A single turn carries every row of the set below to another of its rows. Some are shown first; where does it send the rows asked next?
fufa: [ 22   9   7  -1   8   8  -3   7 -19   4  13   3 -15  25  24 -12  -2  -2
   0   4 -10 -11 -20  21  -2   6  -8  -8  21]
bunud: [ 21   8   6  -3   6   8   0   6 -18   6  12   3 -14  25  25 -14  -1   2
  -1   4 -12 -11 -22  21  -2   5 -12  -9  22]
dit: [ 18   3   5 -15  -7   1  -8   7 -19  20  16  -1   3  16   9  -3 -26   5
   9 -22 -15   9 -18 -12   2  13 -50   4   7]
niv: [ 14 -11  -1  -5  -5   8  -6   5  -9   3  -5  10   1  35  32 -12 -15   4
  22  -4  -6  11   6  21  -1  23 -10  15   4]
Sesi: [  8  12  15   3   5  17  10  18  -8   2  10   6  -3  21  16  -5 -15  16
  15  11 -14  13  10  15   4   0  -9  -3   0]
lifom: [ 13  -2  -8 -21  19   7   3   5  -3  18  26  28  -5  14   7  11  -3 -13
   8 -14  -6  17 -18  -2  -2  35 -25   3   6]
tamuv: [ 16  11  -8   9  21 -11  11  27  -1  21  10   6  -4  25  11  -4  -9  23
  32 -12 -15   1  -9  17   4  12 -18  -2  18]
ruki: [  2  -1 -12  -5 -11  11  -1   4 -23   6  -6   9  -4  30  22 -19 -27   7
  20 -10  -2   4   1  18  13  19 -15   8   4]
kirik: [  9   8 -18 -16  13   5   4   7  -5  19  15  30   0   9  -2  -2  -5  -2
   2 -22  -8  13 -24  -7   6  28 -29   3   9]
zod: [ 22   9   6  -7   5   4 -22   7 -20  14  22  -1  -5  18   6   5 -29 -15
  15 -27  -7   9  -8 -12   5  19 -31   5   4]
kizov: [ 22   7   6  -2   7   8  -1   7 -18   4  13   4 -14  26  25 -12  -1   0
  -1   6 -11 -11 -21  21  -2   5  -9  -9  22]
Ziz: [ 18  10  -5  11  27 -10   7  27   0  16  15   6  -7  28  12   2  -8  13
  34 -11 -11   3  -4  17   3  15  -9  -2  18]
Mikub: [ 21  10  -2  -2  -1  -2 -18   8 -15  10  11   1   6  15   3  -5 -25  -3
   7 -31 -12   9 -14 -19   7  10 -35   7  10]
Sim: [  9   3  -7   4  23  -7  19  22  -7  14  22   2 -13  30  14   7 -16  10
  34  -4  -5   3  -6  16   7  13 -14 -10  19]
bugov: [  3 -12  -8 -10 -11  10   6   2 -19   2  -3   8  -3  34  29 -13 -24   7
  20  -2  -2   8   1  19   6  19 -18   6   6]
lepo: [ 16  12  -9 -14  11   4  -8   6 -18  20  24  11  -2   8  -2   5 -20 -15
  11 -27  -1  10 -12  -8  10  29 -31   8   0]
mem: [ 21  12   5   0   8   8  -4   7 -20   5  12   3 -15  24  23 -14  -2  -1
  -1   2 -11 -13 -20  21   0   6  -7  -8  21]
pako: [ 22  -9   5 -13  -5  -4  -3   6  -7   6  15   1  10  20  15   2 -19   2
   5 -17 -13  17 -16 -17  -4   9 -46   5  12]
tugu: [  8  12 -11   7  22  -7  15  24 -11  18  17   3 -12  27   8   0 -19  14
  33 -11  -7  -2  -8  16  12  12 -15 -10  18]
koto: [ 11  -5  -6  -6 -11   7  -5   6 -12   9 -11  11   3  31  28 -20 -16  15
  19  -9 -10   7   1  20   3  21 -17  15   4]
mela: [  5  -7  -8  -5  -5  11  -3   3 -21   0   0   8  -7  34  26 -11 -26  -3
  23  -5   2   7   6  18   9  21  -7   7   4]
Nevu: [  7   4  -9   2  18  -8  24  23  -8  18  17   3  -9  28  12   0 -16  19
  31  -4  -9   2 -11  17   8  10 -22 -10  20]
mit: [ 21  11   4  -2   5   7  -2   7 -19   6  10   4 -13  23  23 -16  -2   3
  -2   3 -12 -12 -22  20  -1   4 -11  -9  22]
dut: [ 18   2  -3   5  23 -11  15  26   3  16  15   5  -4  29  17   3  -5  19
  33  -6 -13   5  -7  18  -1  13 -17  -3  19]
boloz: [  7  20  13   5   4  19   6  20 -13   7   8   7  -4  19  12  -9 -18  18
  16   6 -16   9   9  16   8   1 -10  -2  -2]
duri: [ 10   1 -12 -23  11   6   7   7  -5  24  19  29  -1  10   4   2  -3   0
   4 -16 -11  15 -25  -1   1  31 -36   2   7]
senes: [ 23 -11  13 -17   1   2  -7   4 -12  10  26  -2   0  23  19  12 -23 -11
  13 -13  -9  17 -10 -10  -5  17 -40   3   7]
tok: [ 11  12 -14 -16  17   8  -3   7  -8  23  20  28  -6   9  -2   2  -7  -9
   7 -23  -7  12 -20  -3   6  34 -25   3   5]
Zos: [ 11  -5 -12 -21  14   4  10   5   0  14  21  29   1  13   6   7  -1  -5
   3 -13  -7  19 -21  -6  -1  29 -30   1  10]
lun: [ 26  -3   7  -5   6  -1 -16   5  -8   0  21   1   2  22  12  10 -22 -18
  11 -21  -5  16  -5 -18  -1  14 -26   6   9]
tetik: [ 21  -9  -5 -19   6  -3   7   5   1  10  18  13  11  13  10   8  -6  -4
   4 -16  -8  21 -15 -11  -4  21 -41  10   7]
zugab: [ 18  10 -14 -11   6  -3  -5   8  -7  17  12  14  10   6  -2  -4 -12  -1
   3 -30  -8  12 -17 -13   7  21 -37  12   4]
Fel: [ 17  -7  -1 -22  11   3   3   3  -9  14  30  10   0  14  10  16 -15 -17
  12 -14  -2  19 -11  -6   0  30 -35   6   2]
gino: [ 21  12   5  -1   7   8  -4   7 -20   7  11   3 -15  24  22 -15  -2   1
  -1   2 -12 -13 -22  21   0   5  -9  -9  21]
Migoz: [  8  15  16   3   6  19   7  19 -10   4  12   6  -6  21  15  -4 -16  13
  17   9 -13  11  11  16   5   2  -7  -2  -2]
taf: [  6  17  12   4   2  17  10  19 -10   5   7   7  -2  19  13 -10 -15  20
  14   7 -17  11   7  14   7  -1 -12  -2   0]
Tatat: [ 12   5 -14 -14  20   6  -1   6  -3  12  21  29  -4  12   1   7  -4 -15
   5 -20  -3  15 -17  -7   3  31 -18   3   8]
Teko: [ 23   2  -7  -9  16   0  -8   6  -3   7  22  13   5  12   3  11 -10 -19
   9 -25  -1  18  -7 -13   2  26 -23  12   3]
Ketos: [  7  14  15   1   3  18  11  19 -11   6   9   6  -3  20  15  -7 -15  19
  15  10 -16  12   8  17   5   1 -13  -3  -1]
vebaz: [  8  18  13   6   6  18   5  19 -11   3   9   7  -4  20  12  -7 -17  14
  16   6 -14  11  11  14   8   0  -5  -2  -1]
fitin: [ 13   1  -6   0  -4   9 -14   7 -14   6  -8  11  -1  31  26 -18 -18   5
  22 -12  -6   6   6  20   5  23  -6  15   3]
mopo: [ 13   0  -8 -24   2   1   7   6 -13  24  20  10   5   8   4   2 -16   2
   6 -19  -8  14 -20  -7   4  24 -49   7   2]

senes turns into pako
mela turns into niv
Now find these:
Migoz turns into Sesi
Teko turns into Fel
dut turns into Nevu
lifom turns into Zos

A single turn carries every row of the set below to another of its rows. Some are shown first; where does it send the rows asked next?
ran: [ 12   0   3  -8  -3 -12 -20   0  -4   9  10 -19   2   2   5 -16 -19 -21
  -6  -3  -4  -4   8  -7  -6  -1  20 -12]
ger: [  7   8 -12 -13  -7  -7   4 -17  -2  16  -2 -11   2   5   6 -14  22   4
   7  -9  12  -1   2 -10   6  -2  10  19]
pibe: [  6 -13  -5  12  11   2   8 -15 -13  13  -3  -1   7   1   7   2  15   6
   1  -3  -8  11  -7  -9   2   4 -21  -2]
sif: [ -4  -9   3   6  19 -11   1 -15 -12  13  -5  -1   1 -14  -6   4   3   5
   4  -8   3   0  -6   2   2   4 -23   5]
Dedep: [ 14   0   1  -4  -9  -2   5   1  14  -8  15  -8  -1  20   6  11  -8  -1
  -7  -9   6   5  15  -1 -16 -15   7  -5]
tof: [-11  -8   1  17   6  -5  -3  19  -3  -8   6  13 -17   1  11  -5   3  -2
  -8   8  -4 -11  -3  17   7  -8   1   3]
fer: [  3  -1   8  -5   3 -10 -23  -5  -5  15   9 -14   3   1   4 -14 -22 -23
 -12  -4  -9  -4   8  -7  -4   3  15  -8]
malet: [-15  14  25   0   0  -9  -5 -10   5  12   0   7  -8  18   3  10  -7 -17
  -9   7  -8   0  14   4   0 -13   1  -9]
zevad: [ 14  -5  -8   9  -1  -8   9  -7 -14   6  -8  -8   4   0   6   0  22   4
  19   6   0  11  -8  -4   6  -5  -9 -13]
palen: [ -7  -8  -4  19   1  -3  -3  19  -4 -10   6  10 -14   7  11  -6   7  -1
  -3   9  -5  -8  -2  17   8 -10   5   2]
Bes: [ -8  13   3 -17   7  -9   8 -17   1  21  -4  -1  -4 -10  12 -10  19  -4
  -7   0  10  -4  -3 -19   2   5  -2  10]
zoset: [  2   7  10   2 -10  -9  -9  -8   4   4   5  -5  -2  29  -6   7  -9  -7
   3  -7  -2   1  19  12   0 -19  11   2]
mogu: [ -4 -11  -8  21   2   3  -1  19  -2 -10  11  11 -12   9  14  -5   6   1
  -9   5  -7  -6  -2  14   5  -8   2   6]
sorod: [ -9 -11  -3  18   8   1   0  18   0  -9  10  13 -14   2  14  -3   3   0
 -13   5  -5  -8  -3  13   3  -6  -1   6]
veke: [  5  -3   0   2   7 -21   2  -7 -13   4  -9  -7  -4 -15  -7   2  10   3
  21   0  10   0  -7   7   6  -4  -9  -7]
nipo: [ -7  15   1 -13  -2 -14   0 -20  -5  23  -8  -4  -3  -1   4 -14  21  -4
   5  -1   8  -6   2  -9  12  -1   7  15]
Niliv: [  5  -1   7  -4   1  -4 -18  -4  -3  16   9 -13   5   4  12 -14 -17 -25
 -18   1 -13   0   6 -15  -7   5  12 -13]
mozig: [ -2   7  17  -6   3  -3  10  -1  16   0  10   3  -7  10  14  14  -6 -11
 -19   5   0   4   9 -10 -18  -8  -4 -16]
Sofe: [ 14  -2   1  -7  -4  -6 -15   1  -2   9  11 -18   5   4  13 -15 -14 -22
 -11   1  -8   1   6 -14  -9   1  17 -17]
ziguf: [  6   6 -10 -16   2  -3  12 -14   3  12   2  -7   0  -5  14 -10  20   3
  -6  -7  13   0  -2 -21  -4   4   1  14]

malet turns into mozig
Bes turns into ziguf
sif turns into pibe
Now find these:
tof turns into sorod
fer turns into Niliv

A single turn carries every row of the set below to another of its rows. Some are shown first; where does it send the rows asked next?
Rupof: [  3  -9   1 -12   5  15   1   6 -20  15   4  -8 -30  13]
foze: [  7  -5   1 -11  18  -4   5   9  -4  21  34  21 -16   5]
far: [ 13 -10   5 -11  21   2   1  -5 -10  16  32   6 -30  -7]
Kefe: [  1  -7  -2  -3  -4  17  11   2  -5 -11  22  24 -12 -12]
ziru: [ 12 -14   7 -19  10  14  -5   6  -8  -5  35  20  -6  -6]
mopuf: [  3 -10  16 -20   1  23  -1  -5   5  12  18   1 -19  24]
Ribo: [  7   2   2 -13  -9  16   6   7   0   3  24  16 -20  28]
pobev: [  6  13   3 -12   0  24  16  14   3  -5  19  23 -21  -4]
maba: [ -2   9  -4 -27 -10   3   1  -7   4  21  20   6 -27  -9]
Nof: [ -2  -4  19  -2   5  23  15 -10  -4  16  22   5  -8  15]
mupa: [ 15  -4   1 -10  11   5   3  10  -8  13  46   3 -11 -10]
Rema: [-11  -9 -10  -7  11  12  -6   3  -4  10  10 -10  -8  -7]
fimi: [ -2   6  28 -15   0  20  13  -9   4  14  29   8 -12  -1]
misul: [ -4 -13   0 -22   7   4   2   5   8  17  10  -9  -1  -5]
Vetes: [  9  12 -10  -8  -3  26   1  18 -10  -4  23   1 -24  -7]
peb: [  5   3   3 -19  -9  22   5   7  -7  40  20  13 -17  -8]
vureb: [  9  -3  -3  -9 -13   8  12   6   3  -3  14 -14 -19 -10]
geluv: [ -6  -9  -1 -17   0  13  -2  20 -19   5   7 -11 -17  -9]
gepe: [ 10  -8   4  -2 -12  27   9  19   3  18  14  22 -11   5]
mef: [  9   8   8 -15 -12  12   5   3  -7  19   8   7 -39 -11]
tifo: [ 10  -3  -2 -20  31  10   1   3  -1   5  18   0 -12  -9]
Tege: [  6  -6   0 -18 -19   6  -2  16  -1  28   9  13 -18   5]
kasev: [  7 -17  -8 -14  10  22 -13   7   0  -6  24   8  -9   1]
Pof: [  0  -1  21 -17  19   4  12   4 -16  11  26  10  -7   8]
Gati: [ 17 -12  -2 -25 -18   9  18   0  -2  20  19   6 -18  -8]
Ketad: [ 18   7   3 -18 -20  18   4   6  10  18  24  -5 -19  -3]
gipa: [  2 -12   6 -15   0  17   5   8  -5   4  13  27 -15 -25]
duv: [  2   8   5 -10  27  18  15   1  -2   6  13  -7 -15   6]
dosi: [-13   5  15  -8  -4  14  -8  -3  -4  18  11   4 -32   5]
ritu: [ -5  -6  17  -9   3  11   9   8 -25  -3  26  18 -12   7]

Rema turns into Nof
Ketad turns into mef
far turns into foze
Now find these:
Ribo turns into Vetes
Pof turns into ziru
maba turns into peb
misul turns into fimi
mopuf turns into pobev
gepe turns into vureb
duv turns into ritu

A single turn carries every row of the set below to another of its rows. Some are shown first; where does it send the rows asked next?
Zilar: [-10 -13  21   0 -11 -22 -13  41 -15  14   1   3   3  16  25  13   3]
zimaz: [-29  -4  15  -4  -5 -14  12  27 -11   2  23  -6  25   4  26   5  11]
buve: [-22   7 -12   5 -12   3  16  26  -4  12  18  -9   7   9  -2   2   4]
nid: [-21  -1  23  10 -23  10  -5  16   5   4   1   1   0   9  17  19  -5]
rafak: [-19  -8  21  -3  -3 -11  -4  40 -16  12   5   3  -4  15  25  23  -3]
Nite: [ -9  12  20  -8 -23 -17  -5  36  -6  -6  21   2  24   1  15   5  12]
lukib: [ -9  -7  19  -7 -17 -18  -4  45 -23  14   5   4  -5   7  24  16  -6]
rig: [-14   6  -9   9 -26 -10   5  23  -5  25  16  -6   8  14  41  -7   0]
Gal: [ -6 -18  19   9 -34 -11  -3  14   0  11  -5  -8   1   7  16   4   4]
daga: [ -6   5  -6   1 -15  -7   8  19   9  17  13 -17 -11  25  24   7   7]
Taka: [-18  -6  17   6 -37   2   8  19 -16  12   4   0  -1  -6  26   9 -14]
leg: [ -9  14 -12   3 -29  -4   7  34  -7  10  17  -4  11   2  -4  -5   3]
rirul: [ -9   1  16 -17 -13 -16  18  29 -10  -4  22 -14   4   1   8  12  12]
bapu: [-21   5 -12  12 -18  -5   3  27  -2  14  14  -4  24  11   4  -8  10]
kob: [ -5  27  -3   1 -29   1  -3  31   4  13  18   1  -3  14  28   8  -4]

Taka turns into nid
leg turns into buve
Nite turns into rirul
Now find these:
rafak turns into Zilar
kob turns into daga

